Here are some points, one per row:
[ -21    1  -15   13    7  -36  -62  -80  -17   77  -62  -38 -101  -18   79    8  -76  -53    3  -30    3  125  -45  -40   33   -2   13   23  -26   22   33  -48  -53   -5   20    3   74  -56  -29    5  -39  -60  -47    9  -69]
[ 39  34   0  11  -5 -14 -74 -31 -23  63  56 -47 -89 -10  86   3  37 -20  53  20  22  23  46  17  10   4  17  -9 -45  -4  20 -32  42  -8   7 -30   6 -40 -28 -12  76   0  22  18   3]
[-10 -30  14  -2   9  63 114  37  50 -80   3  29  63  15 -30  25  51  38 -33  25   2 -51  25  19 -11 -23   2  -4  70  11 -16  31  -6   0   2  13 -50  37  27  -9 -23  39   6  -8  74]
[  18    9  -31  -23   14  -10  -77  -84  -27  126   31   -7 -127   -9  109  -14   33  -27  -24  -31   57  108  -53  -29   17   81   56   -4  -50    9   37  -29   13  -20   12  -55   55  -45   -8   33  -31  -13  -15   14  -66]
[-28 -20 -59  -4 -28 -58 -72 -42 -45  45   1  46 -60 -22 -97   4 -22  78 -65 -14 -17 -57 -37 -60 -16  27  22 -24 -83  -6  11 118  -8   0 -23 -55 -73  21  51  10 -41 -19 -21 -15 -33]
[ -7   9  51 -12  16  68 114  30  22 -85 -30 -18  74  80 -72  -4  15  47   0 -18  -8 -70 -25 -40 -43 -50 -27  33 117 -26 -12   3   3  30 -37  70 -40 100  18  28 -27  16 -49  43  53]
[  11   10   -2  -19  -41  -70 -116  -22  -52   61  -84 -125  -36  -78  -36  -49 -127   56  -23  -51  -35  -67   37   55  -20  -41  -60  -21  -34  -36  -19   80   51  -20  -46  -30  -80   86   35   25  -10   -1   32   18  -14]
[  19  -10    6    9   18   22  105   66   35 -120   28   -2   19   17   32   24  127  -47   66   -6   13   13    7  -18  -26  -11  -19   -2  102    1  -31  -76  -14    5   13    0   59  -48  -32   -9   -6    9    9  -19   31]
[-11 -35  12   8  11  49  91  12  19 -67 -10 -25  49   5 -14  40  30  50 -40  15  15 -65  59  16 -16 -36 -30 -21  38  -8  -1  31  -7  -7  12  -5 -46  45  37 -28 -23  14  10 -15  71]
[ -17  -49   25  -12  -13   53  107   28   47  -55  -89 -112   61    9   16   24    1   44  -40   14  -12  -77    2   47  -40  -24  -29    9   93   28   -1   -5  -20    5   16   45  -56   -4  -11    6  -42   17    9  -33   32]
[ 18  53   4  12 -10 -11 -10  27  11  -9  48  91  22  28 -23  -7  30 -60  68  36  -6  62 -19   3  27   0  21  11 -34   5  -9 -50   0 -15   5  19  71 -54 -21 -25  62 -15   8   7 -20]
[ -51  -92  -13  -19    8    5   -6   11   14   22  -92  -97    6  -36  -28  -54 -127   55  -60  -59    9  -46  -26  -38  -38   24  -51   -6   59   -8  -23   23  -47   63    3   -1  -42   73   30   77  -68  -14  -19   -6  -43]
[  10    3   32   -2   -2    8  127   76    1 -127   34   31   33   25   64   15  127  -75   51    4    4    7   14  -20  -17    6   -3   -3   86   11  -10  -57  -24  -43    8    8   27  -50  -55  -33  -14   38    1  -32   45]
[ 25  53   9  12  -9  -7 -16  29   6  -7  42  75   5  25  -6  10  23 -58  60  34  -4  60 -19  10  26   1  23  18 -36  10   2 -52  -4  -4   3  16  58 -48 -26 -25  58 -16   8   9 -26]
[ 20  34   1  19   0 -17 -55 -26   7  50  45 -16 -35 -10  61  -4  47 -25  73  15   4  43  15  10  21  11   8   3 -32   0   9 -37  34  -2  14   8  45 -41 -20 -16  80 -22  15  12  -1]
[-33 -69 -14 -17  23  39  43  32  25 -27 -51 -41  12  -9   1   9 -17  87 -65 -27  26 -26 -14 -39  -1  26  14  10  36  21  15  43 -32  22  26  -3 -40  46  27  34 -53  -5  -7  -5 -22]
[-11 -28  14  -4   8  61 110  35  45 -80   5  21  62   8 -24  21  51  42 -39  24   7 -50  28  21  -4 -34   0  -7  68   4 -21  31  -9   1  -2   8 -50  37  23 -14 -21  41   3 -11  81]
[  7  38  -4  -4 -17 -16 -21  -5  -3  19  47  57  24  24  -2 -25  21 -47  67  23   3  59  11  12  14   5  15   2 -22  14  16 -43  10 -16  23  18  58 -43 -42 -20  51 -18  26  -8 -28]
[  4 -22   3 -12  -8  62 116  56  45 -78  12  46  47   9 -43  29  63  43 -45  10   1 -57  29  30   2 -40  -4   3  71  -1 -25  30  -2 -12  -9   0 -56  39  37  -9 -17  36  16   3  94]
[  4  29 -16  -2   4 -39 -74 -56 -34  69  14  81 -10  17 -36 -28 -97 -64  12 -59 -23  82 -67 -59 -15  66 -41   8 -43 -27 -16 -63 -48  49 -13   5 108 -33 -16  23 -44 -46 -32 -12 -84]
[-17 -67 -14  -1  23  36  29  26  20  -4 -63 -96  -8  -7  18  39 -34  87 -70 -38  18 -24 -13  -1   2  -1  17   4   5  23  25  34 -37  31  31 -15 -69  43  26  42 -63  -1  11  -4 -15]
[  16  -15   13   10   22   44  109   56   30 -109    3  -65    6   14   72   29  127  -44   59  -19   -9   27    1  -18  -33  -26  -16    7  111   -4  -26  -89  -28    7    9   21   34  -51  -32  -14  -15    3    0  -21   13]
[  35    3  -23  -16   19  -30 -127 -122  -37  127  -10 -127 -127  -58  127  -17   20   -6   -5  -58   59   84   -3  -14   13   79   43   -5  -52    9   73  -44   33   -3   25  -47   27  -39  -44   55  -19   13  -17   36  -48]
[  11    6  -27    5   54  -15  -35   -4   -7   27   64  127  101   61 -127    5   -9  -22  -42  -17  -23   65  -43  -35   31   42   15   74  -40   58   16  -80  -45   30   -4   47   39  -42    1   34   18  -27   -3    4  -61]
[-10   3  -7  29   8 -49 -59 -30 -48  29  58  38 -36 -27  46   5  37 -66  75  38 -15  30   3  24  57  17  48  34 -73  11  26 -66  51 -14  31  -4  97 -64 -55 -19  63  17 -11  41 -18]
[ 13  46   9   7 -17  -3 -12  30  16  -5  48 127  54  34 -74   1 -18  -7 -53  65 -19 -45  -3  10  23 -18  32 -32 -66 -13  -7 114   6 -32 -19 -29 -57  26  33 -44  27  -3 -13  -4  15]
[ -7 -24  12   1   7  61 117  40  53 -89  21  59  61  25 -46  28  60  31 -41  33   1 -48  26  15  -7 -22   6 -10  52   2 -20  37  -8  -8   5   1 -47  34  32 -16 -20  35   6 -10  86]
[  11   16  -14   -1  -22  -16  -25    0    3   18   60  127   61   32 -100   23   28   12  -69   48  -34  -73    5   -3   -7  -21    2  -57  -59  -14  -40  126   20  -27  -34  -31  -76    7   57  -35   20   -7  -30  -35   58]
[ -6  11  -1   2 -15 -20 -51 -32 -34  41 -37 -42  14 -19  -9 -12 -78  52 -37  19  -6 -54  44  41  15 -36 -12 -27 -54   4  30  96  35 -29  -2 -12 -63  49   7 -24  13  -3  15   1  -8]
[  15   23   -1   11    1  -23  -85  -48  -27   84   29 -105  -95  -30  126   -2   28  -10   84   15   18   26   43    9   11   -6    6   -8  -38   -2   19  -41   50  -20   -1  -14    4  -43  -27    2   74   -3   21   27   -7]
[  4  16 -26  -1  21 -15 -41 -29 -17  44  19  53 -49   3  29  -3 -19 -60  -6 -29   0 121 -58 -47  28  44  15  30 -51  -5  19 -61 -41  11   8   7  78 -62 -35 -17 -19 -39 -26  -6 -76]
[-22 -45  14  -4  -2  44  51  13  32 -12 -45 -65  44 -16 -22 -18 -79  37 -10 -36 -13 -68  23  20 -50 -34 -52 -21  97 -27 -46   8  -5  39 -23   7 -47  80  17  26 -44  34  13 -27  40]
[  -6    8   11   -5  -20  -64 -109  -38  -44   56  -85  -95   -6  -58  -19  -54 -127   43   -9  -27  -29  -64   26   48  -18  -25  -51  -25  -38  -15  -17   75   39   11  -32    0  -69   92   28   20  -14   11    7   10  -14]
[ -25   -1    0   -6   -9  -82  -99  -40  -57   53 -112 -103   -4  -68  -11  -54 -127   20  -12  -28  -26  -73   32   45  -14  -21  -50  -19  -25  -15  -28  100   28    9  -19    6  -71   72   39   26   -9   -4    1    6  -10]
[-13  47  18 -17 -38   1  -5  23 -23 -33  52 100  40   8 -32  18  26 -69  62  47   6  47 -34  -1  21  37  28  17 -33   4   9 -45   3 -16  17  15  96 -57 -32 -49  50   5   6  10   2]
[ 13  57  18  35 -19 -20   2  59  18 -13  52  80  37  35 -46 -16  11 -60  57  63  11  34 -20   8  26   1  42  18 -69 -37   8 -59  16 -11 -25  15  97 -63  -8 -27  69 -10  43   6 -35]
These points spread out most along one direction. Take the direction at right angles to it along which they spread out most. Go by this last direction. How far along it is each point below, from 0 to 99? 50 is the average, and the first point above lies past it. One standard deviation of the points above along it is 16.
[-11 -28  14  -4   8  61 110  35  45 -80   5  21  62   8 -24  21  51  42 -39  24   7 -50  28  21  -4 -34   0  -7  68   4 -21  31  -9   1  -2   8 -50  37  23 -14 -21  41   3 -11  81] 42
[  7  38  -4  -4 -17 -16 -21  -5  -3  19  47  57  24  24  -2 -25  21 -47  67  23   3  59  11  12  14   5  15   2 -22  14  16 -43  10 -16  23  18  58 -43 -42 -20  51 -18  26  -8 -28] 38
[ -6  11  -1   2 -15 -20 -51 -32 -34  41 -37 -42  14 -19  -9 -12 -78  52 -37  19  -6 -54  44  41  15 -36 -12 -27 -54   4  30  96  35 -29  -2 -12 -63  49   7 -24  13  -3  15   1  -8] 69
[ 20  34   1  19   0 -17 -55 -26   7  50  45 -16 -35 -10  61  -4  47 -25  73  15   4  43  15  10  21  11   8   3 -32   0   9 -37  34  -2  14   8  45 -41 -20 -16  80 -22  15  12  -1] 45
[  19  -10    6    9   18   22  105   66   35 -120   28   -2   19   17   32   24  127  -47   66   -6   13   13    7  -18  -26  -11  -19   -2  102    1  -31  -76  -14    5   13    0   59  -48  -32   -9   -6    9    9  -19   31] 25
[  15   23   -1   11    1  -23  -85  -48  -27   84   29 -105  -95  -30  126   -2   28  -10   84   15   18   26   43    9   11   -6    6   -8  -38   -2   19  -41   50  -20   -1  -14    4  -43  -27    2   74   -3   21   27   -7] 55
[  11   10   -2  -19  -41  -70 -116  -22  -52   61  -84 -125  -36  -78  -36  -49 -127   56  -23  -51  -35  -67   37   55  -20  -41  -60  -21  -34  -36  -19   80   51  -20  -46  -30  -80   86   35   25  -10   -1   32   18  -14] 85
[ 13  57  18  35 -19 -20   2  59  18 -13  52  80  37  35 -46 -16  11 -60  57  63  11  34 -20   8  26   1  42  18 -69 -37   8 -59  16 -11 -25  15  97 -63  -8 -27  69 -10  43   6 -35] 32
[ -17  -49   25  -12  -13   53  107   28   47  -55  -89 -112   61    9   16   24    1   44  -40   14  -12  -77    2   47  -40  -24  -29    9   93   28   -1   -5  -20    5   16   45  -56   -4  -11    6  -42   17    9  -33   32] 51
[  35    3  -23  -16   19  -30 -127 -122  -37  127  -10 -127 -127  -58  127  -17   20   -6   -5  -58   59   84   -3  -14   13   79   43   -5  -52    9   73  -44   33   -3   25  -47   27  -39  -44   55  -19   13  -17   36  -48] 66
[-33 -69 -14 -17  23  39  43  32  25 -27 -51 -41  12  -9   1   9 -17  87 -65 -27  26 -26 -14 -39  -1  26  14  10  36  21  15  43 -32  22  26  -3 -40  46  27  34 -53  -5  -7  -5 -22] 58
